Named moves come first, each a turn or a mirror and shown by rows before and after it. Which of them, in which order, take the first row of each pair that follows to the second? Write the first one first, as in the answered first pair.
j_41:
221, 240, 87, -39, 81, -146, 126, 3, -82, -68, 24, 95, 135, 97, -55, -113, -166, -50, 239, -214, 67, -10, 17, -129, -20 |-> 138, 125, 14, 32, 34, -204, 121, 99, -116, -77, -6, 142, 273, 64, -92, -8, -240, 12, 241, -159, -20, 21, 13, -48, -1
6, -42, -11, 42, -100, -108, 37, 72, 47, -14, 4, 64, 59, -98, -90, 16, -5, 195, -36, 26, -176, 12, 69, 115, -38 |-> 146, 108, 94, -83, -46, -26, 20, -62, 92, -22, 40, -33, -140, -57, -33, -138, 108, 109, -36, -59, -45, -22, 61, -17, -61
-3, -123, -126, 138, -10, 6, -72, 146, 61, 87, 49, 190, 155, 85, -3, -68, 22, 104, 32, -27, -32, -5, 106, 50, 73 |-> 100, 45, -48, 24, 53, 70, -89, 33, 122, 86, 71, 107, -33, 112, 61, -229, 123, 7, 25, -109, 107, -45, 98, -72, 42
j_998:
36, 17, 33, -3, -23, 23, 7, 1, 2, -26, -5, -13, -1, -66, -13, 22, -50, 6, -12, -32, 19, 18, -17, 15, 17 |-> 32, 31, 41, -5, -10, 13, 8, -5, 6, -26, -13, -21, -18, -55, -8, 3, -45, 4, -4, -32, 42, 29, -5, 13, 19
-12, 191, 328, -209, -171, 79, -26, -113, 39, -76, 133, -141, -168, -140, -150, -55, -114, 79, -175, -27, 45, 24, -160, 90, -132 |-> -72, 135, 297, -154, -208, 52, -11, -45, 20, -79, 101, -115, -95, -162, -191, 10, -184, 137, -162, 14, -30, 64, -180, 165, -117
-116, -55, -78, -135, -141, -24, -118, -1, 27, 5, 9, 107, -38, 85, -15, -57, -49, 90, -112, -18, 39, -34, 31, 13, -8 |-> -95, -31, -77, -145, -134, -10, -118, -12, 32, -4, 5, 110, -68, 92, 9, -80, -35, 85, -103, -43, 69, -42, 39, -2, -18
-9, -66, -110, 73, -78, -107, 14, 45, -2, 38, 161, 66, 118, 95, -64, -3, -47, 156, 80, -176, -81, 43, 40, -98, -4 |-> 54, 22, -70, 9, -34, -53, -2, -33, 8, 59, 172, 44, 22, 125, -17, -112, 39, 94, 84, -240, -3, -4, 51, -200, -19
j_473:
38, -132, -108, 14, 171, 24, -48, -23, 51, 57, -152, 48, 50, 0, 30, -2, 68, -173, -2, 170, 52, -58, 79, 32, 7 |-> -39, -55, -6, 58, -26, -85, 7, 62, -18, 4, 199, 32, 36, 24, -141, -86, -105, 195, -20, -161, -75, 78, -18, 8, 21
-1, 135, 149, 9, -138, -68, -52, -123, -25, -97, 122, -7, -120, 21, -108, -107, -60, 159, -17, -183, 1, 109, -120, 56, 62 |-> 73, 13, -32, -10, 104, 31, -101, -181, 43, -21, -231, 66, -48, 24, 69, -48, 150, -222, 31, 136, 136, -46, 7, 19, 51
-46, -51, -162, 62, -4, 11, -46, 57, -25, 177, 29, 73, 139, 120, 89, -150, 76, -173, 35, -40, 19, -119, 136, -12, 63 |-> -41, 146, 163, -7, -151, -2, -19, 40, -56, 53, 184, -107, -53, -18, -22, -177, -110, 9, -89, -126, -30, 7, -49, 148, 60
-49, -14, -64, 221, 262, -13, -217, 162, -9, 77, -29, 102, -63, -144, -12, 111, -112, 67, -65, 97, 74, 58, 137, 137, 56 |-> -75, 11, -35, 236, 206, -31, -207, 167, -25, 62, 72, 117, -77, -122, -61, 77, -164, 175, -79, -4, 20, 91, 115, 126, 62
Now pairs of rows:
Between the rows of a pair lie two moves.
103, -14, 54, -248, 90, -19, 22, -280, 59, 128, -95, -138, 34, -52, 152, 88, 136, -283, -47, 36, 137, -7, 101, -81, -53 |-> -71, -137, -56, -71, -125, -187, 83, -128, -30, 144, 235, -2, 240, 30, -52, 125, -25, 118, 6, -264, -60, 133, 83, -111, -6
j_473, j_998
93, -35, -244, -92, 53, 237, -6, 44, 104, 262, -124, 199, 199, 275, 115, -306, 107, -249, 120, -50, 2, 29, 97, -339, -1 |-> -2, 216, 305, -121, -244, 164, 48, 124, -5, 7, 114, -104, -28, -1, -151, -238, -331, 142, -98, -134, -213, 263, -264, 77, -20
j_41, j_473
-22, 84, 71, -71, -24, 22, 5, -73, 38, -6, -13, -79, -60, -44, 16, 0, -13, 60, -10, -85, -8, 15, 7, 0, 2 |-> -90, -46, -76, 0, -2, -7, -3, -20, 34, 36, -102, 18, 87, -9, 38, 91, 4, 28, 21, 14, -43, -23, 53, 4, 8
j_473, j_998
219, 356, 159, -12, -147, 115, 76, -118, -291, -313, 214, -193, -277, -180, 20, 27, -132, -66, -126, 0, 148, 34, 55, 30, 65 |-> 278, 354, 90, -47, -61, 153, 61, -167, -264, -264, 201, -170, -297, -118, 73, -32, -15, -158, -82, -19, 220, -19, 106, -98, 50
j_41, j_998
37, 28, 25, -72, 88, -87, 62, -7, 8, -45, -203, -55, 80, -171, -23, 81, 29, 44, -37, 162, -67, 63, 0, 9, -23 |-> 9, 67, 64, -68, 36, -102, 71, -13, -6, -79, -109, -85, 55, -178, -69, 69, -24, 124, -31, 81, -101, 107, -39, 11, -30
j_473, j_473
37, -42, 83, 66, -36, 7, 17, 11, -12, -11, -89, 18, -33, -88, -96, 101, -66, 127, -157, 119, -111, 54, 12, 215, -65 |-> 14, -53, 34, 104, -87, -10, 27, 44, -33, 11, -3, 48, 10, -54, -126, 72, -75, 193, -128, 24, -139, 76, 12, 168, -53
j_473, j_473
48, 222, 216, -71, 57, -76, 159, 26, 261, 6, 322, -213, -6, -18, 14, -8, 46, 47, -290, -107, 153, 18, 39, 349, 86 |-> 99, 252, 183, -103, 113, -52, 158, -22, 283, 39, 312, -188, -41, 20, 63, -67, 123, -10, -268, -132, 207, -13, 83, 258, 89
j_41, j_998
106, 209, 38, -142, 24, 48, -10, -125, 1, 37, 192, -44, -204, 104, 104, -308, 192, 36, 2, -287, 165, 49, 7, -239, -2 |-> -193, -241, -225, 180, -48, -109, -9, 208, -93, 56, -68, 163, 313, -47, -10, 189, -77, 104, 19, 109, -156, 109, 24, 147, 44
j_473, j_41
63, -160, 214, 101, -78, -42, -66, 57, -118, -95, -115, 124, -59, -16, -54, 297, 1, -82, -49, 177, -98, 48, -34, 130, 37 |-> 202, 18, 219, -48, -8, 31, -70, -118, -61, -48, 26, 115, -246, 137, 36, 11, 200, -137, -4, -96, 89, -13, 17, -179, 28
j_473, j_41
110, 34, 49, -185, -37, 52, -35, 76, -12, -119, -181, -194, -109, -259, 61, 76, -20, -152, -38, 311, 55, 105, 31, 161, -33 |-> 76, -96, -320, -113, -30, -5, -14, 67, -1, 44, 127, 74, 65, 58, 54, -109, 198, -31, 144, -92, 96, 71, 234, -297, 3
j_473, j_998
52, -37, -72, -23, 61, 54, 71, -24, -7, 34, -15, 30, -64, -32, 36, -96, 159, -161, 64, 49, 53, -59, 118, -125, -1 |-> -69, -69, 39, 68, -100, -27, 113, 112, -89, -55, 67, -23, -21, -138, -96, 21, -75, 51, -11, 46, -119, 54, -14, 98, -2
j_998, j_473
-57, 182, -83, -143, 272, -139, -15, 4, 144, 113, -65, -64, 145, -187, 121, -33, 168, -224, -76, -48, -109, -89, 136, -16, -141 |-> -87, 130, -126, -101, 263, -151, -18, 38, 143, 129, -70, -29, 204, -181, 114, 2, 143, -207, -70, -32, -129, -96, 137, -3, -140
j_41, j_998
129, -233, -76, 120, 50, -28, -70, 102, 154, -24, -254, 92, 297, -33, -40, 188, -117, -254, 139, 99, 80, -6, 240, -2, 146 |-> 131, 29, 165, 46, -163, -77, -13, 53, 114, -103, 212, -13, 80, 21, -191, -73, -224, 125, 101, -407, 45, 146, 112, -126, 162
j_998, j_473
-8, -151, -55, 41, 29, -13, -23, 130, -52, 5, -194, -1, 144, -90, 8, 222, -66, -69, -78, 216, -100, -2, 0, 228, 8 |-> 53, -62, -205, -28, 22, -16, 4, 23, -37, 94, 155, 119, 63, 178, 21, -96, 133, 65, 33, -256, 22, 2, 109, -223, 24
j_41, j_473
-75, -14, -150, 64, -76, -42, 12, 42, -27, -11, 278, 163, 152, 135, -66, -92, 76, 201, 29, -283, -48, 72, 51, -117, 52 |-> -66, 19, 129, 24, -40, 20, -19, 66, -17, -144, -118, -59, 57, -179, -51, 153, -99, 3, -125, 230, -90, 79, -115, 342, 16
j_473, j_41
-84, -71, -60, 100, -154, -202, -57, 49, -81, -92, 36, -33, 149, 65, -127, 71, -144, 72, 72, -75, -46, 77, 30, -27, 26 |-> 77, 85, 114, -67, -18, -74, -77, -91, -21, -124, -177, -195, -90, -18, -13, 14, -53, -196, 13, 130, 109, -2, -11, 7, -12
j_473, j_998
